 .45  .28 -.14 -.13 -.02 -.10  .04 -.47
 .03 -.22  .34  .10 -.02 -.63  .36  .17
 .06 -.06 -.17 -.06  .12  .30 -.31  .09
-.01 -.12 -.21 -.26 -.02 -.67 -.01  .24
-.12 -.12 -.40  .03 -.10 -.43 -.18 -.24
-.04  .21  .17  .09  .02  .38 -.30  .25
-.15 -.02 -.26  .02 -.01  .18  .18 -.15
 .39  .70  .53  .12  .04  .06 -.46 -.37
-.17  .64  .20 -.14  .02 -.23  .03 -.05
-.06 -.25  .81  .04  .16  .17 -.13  .28
 .15 -.46  .18 -.25  .06  .01 -.29 -.12
-.14 -.02  .17  .21  .16 -.20  .19  .23
->
 .45  .03  .06 -.01 -.12 -.04 -.15  .39 -.17 -.06  .15 -.14
 .28 -.22 -.06 -.12 -.12  .21 -.02  .70  .64 -.25 -.46 -.02
-.14  .34 -.17 -.21 -.40  .17 -.26  .53  .20  .81  .18  .17
-.13  .10 -.06 -.26  .03  .09  .02  .12 -.14  .04 -.25  .21
-.02 -.02  .12 -.02 -.10  .02 -.01  .04  .02  .16  .06  .16
-.10 -.63  .30 -.67 -.43  .38  .18  .06 -.23  .17  .01 -.20
 .04  .36 -.31 -.01 -.18 -.30  .18 -.46  .03 -.13 -.29  .19
-.47  .17  .09  .24 -.24  .25 -.15 -.37 -.05  .28 -.12  .23

 .13 -.29  .49  .18
-.32 -.40  .61  .04
-.43  .03  .27  .01
-.25 -.07  .55  .01
 .10  .53  .15 -.03
 .45 -.49 -.54  .24
 .48 -.12 -.33 -.08
-.18 -.28  .38 -.11
-.27 -.04 -.76 -.59
-.05 -.50  .66  .32
->
 .13 -.32 -.43 -.25  .10  .45  .48 -.18 -.27 -.05
-.29 -.40  .03 -.07  .53 -.49 -.12 -.28 -.04 -.50
 .49  .61  .27  .55  .15 -.54 -.33  .38 -.76  .66
 .18  .04  .01  .01 -.03  .24 -.08 -.11 -.59  .32

 .61 -.07 -.09 -.63  .41  .22 -.03 -.14  .24 -.39  .35  .30 -.39
-.29  .37 -.08 -.30 -.14 -.31 -.15  .65  .28  .58  .38 -.15  .33
 .11 -.21  .15  .83  .09  .07 -.57  .08  .60 -.15  .47 -.07 -.02
 .38  .15 -.80 -.19  .32  .25 -.14 -.58  .28 -.04  .22  .20  .06
-.39  .36 -.55  .44 -.59 -.56 -.12  .16  .16  .68 -.19 -.25  .82
-.29 -.14  .21  .18 -.09 -.19 -.47  .29  .17  .17  .01 -.45  .27
-.03  .70  .58  .16  .27  .20 -.76 -.34 -.34  .37 -.15 -.07  .28
->
 .61 -.29  .11  .38 -.39 -.29 -.03
-.07  .37 -.21  .15  .36 -.14  .70
-.09 -.08  .15 -.80 -.55  .21  .58
-.63 -.30  .83 -.19  .44  .18  .16
 .41 -.14  .09  .32 -.59 -.09  .27
 .22 -.31  .07  .25 -.56 -.19  .20
-.03 -.15 -.57 -.14 -.12 -.47 -.76
-.14  .65  .08 -.58  .16  .29 -.34
 .24  .28  .60  .28  .16  .17 -.34
-.39  .58 -.15 -.04  .68  .17  .37
 .35  .38  .47  .22 -.19  .01 -.15
 .30 -.15 -.07  .20 -.25 -.45 -.07
-.39  .33 -.02  .06  .82  .27  .28

-.57  .56  .00
 .21 -.23  .39
-.65 -.23  .85
 .27 -.59 -.13
 .55 -.42  .57
 .38  .57 -.23
 .20 -.02 -.28
-.03  .31  .56
 .34  .38  .04
->
-.57  .21 -.65  .27  .55  .38  .20 -.03  .34
 .56 -.23 -.23 -.59 -.42  .57 -.02  .31  .38
 .00  .39  .85 -.13  .57 -.23 -.28  .56  .04

 .22 -.01 -.11
-.08  .17 -.14
-.12  .10 -.26
-.40  .07  .20
-.28  .00 -.07
 .07 -.36  .06
-.39  .35  .48
 .03 -.75  .21
->
 .22 -.08 -.12 -.40 -.28  .07 -.39  .03
-.01  .17  .10  .07  .00 -.36  .35 -.75
-.11 -.14 -.26  .20 -.07  .06  .48  .21

.30 .33 .46 .38 .39 .27 .58 .60 .47
.38 .40 .20 .44 .47 .30 .48 .23 .35
.84 .51 .42 .67 .18 .36 .64 .39 .44
.30 .47 .36 .62 .34 .39 .50 .45 .27
.63 .68 .50 .27 .67 .75 .24 .36 .42
.74 .33 .22 .36 .47 .61 .46 .39 .30
->
.30 .38 .84 .30 .63 .74
.33 .40 .51 .47 .68 .33
.46 .20 .42 .36 .50 .22
.38 .44 .67 .62 .27 .36
.39 .47 .18 .34 .67 .47
.27 .30 .36 .39 .75 .61
.58 .48 .64 .50 .24 .46
.60 .23 .39 .45 .36 .39
.47 .35 .44 .27 .42 .30

 .10 -.08  .03 -.76 -.06  .55  .05  .18 -.05 -.81  .76  .06  .67  .60 -.01  .11
-.61 -.41  .25 -.39 -.45  .03 -.43 -.19  .19 -.40  .09  .19  .12  .05  .23 -.42
 .54  .45 -.32  .35  .50 -.16  .50  .12 -.31  .37 -.21 -.31 -.22 -.19 -.31  .45
-.38 -.26  .26  .36 -.32 -.40 -.35 -.24  .28  .38 -.48  .26 -.42 -.44  .28 -.34
 .26  .06 -.39 -.66  .08  .28  .16  .20 -.35 -.70  .30 -.37  .25  .31 -.36  .18
-.04 -.19  .32 -.33 -.17  .46 -.12  .15  .32 -.31  .58  .34  .50  .49  .33 -.04
->
 .10 -.61  .54 -.38  .26 -.04
-.08 -.41  .45 -.26  .06 -.19
 .03  .25 -.32  .26 -.39  .32
-.76 -.39  .35  .36 -.66 -.33
-.06 -.45  .50 -.32  .08 -.17
 .55  .03 -.16 -.40  .28  .46
 .05 -.43  .50 -.35  .16 -.12
 .18 -.19  .12 -.24  .20  .15
-.05  .19 -.31  .28 -.35  .32
-.81 -.40  .37  .38 -.70 -.31
 .76  .09 -.21 -.48  .30  .58
 .06  .19 -.31  .26 -.37  .34
 .67  .12 -.22 -.42  .25  .50
 .60  .05 -.19 -.44  .31  .49
-.01  .23 -.31  .28 -.36  .33
 .11 -.42  .45 -.34  .18 -.04
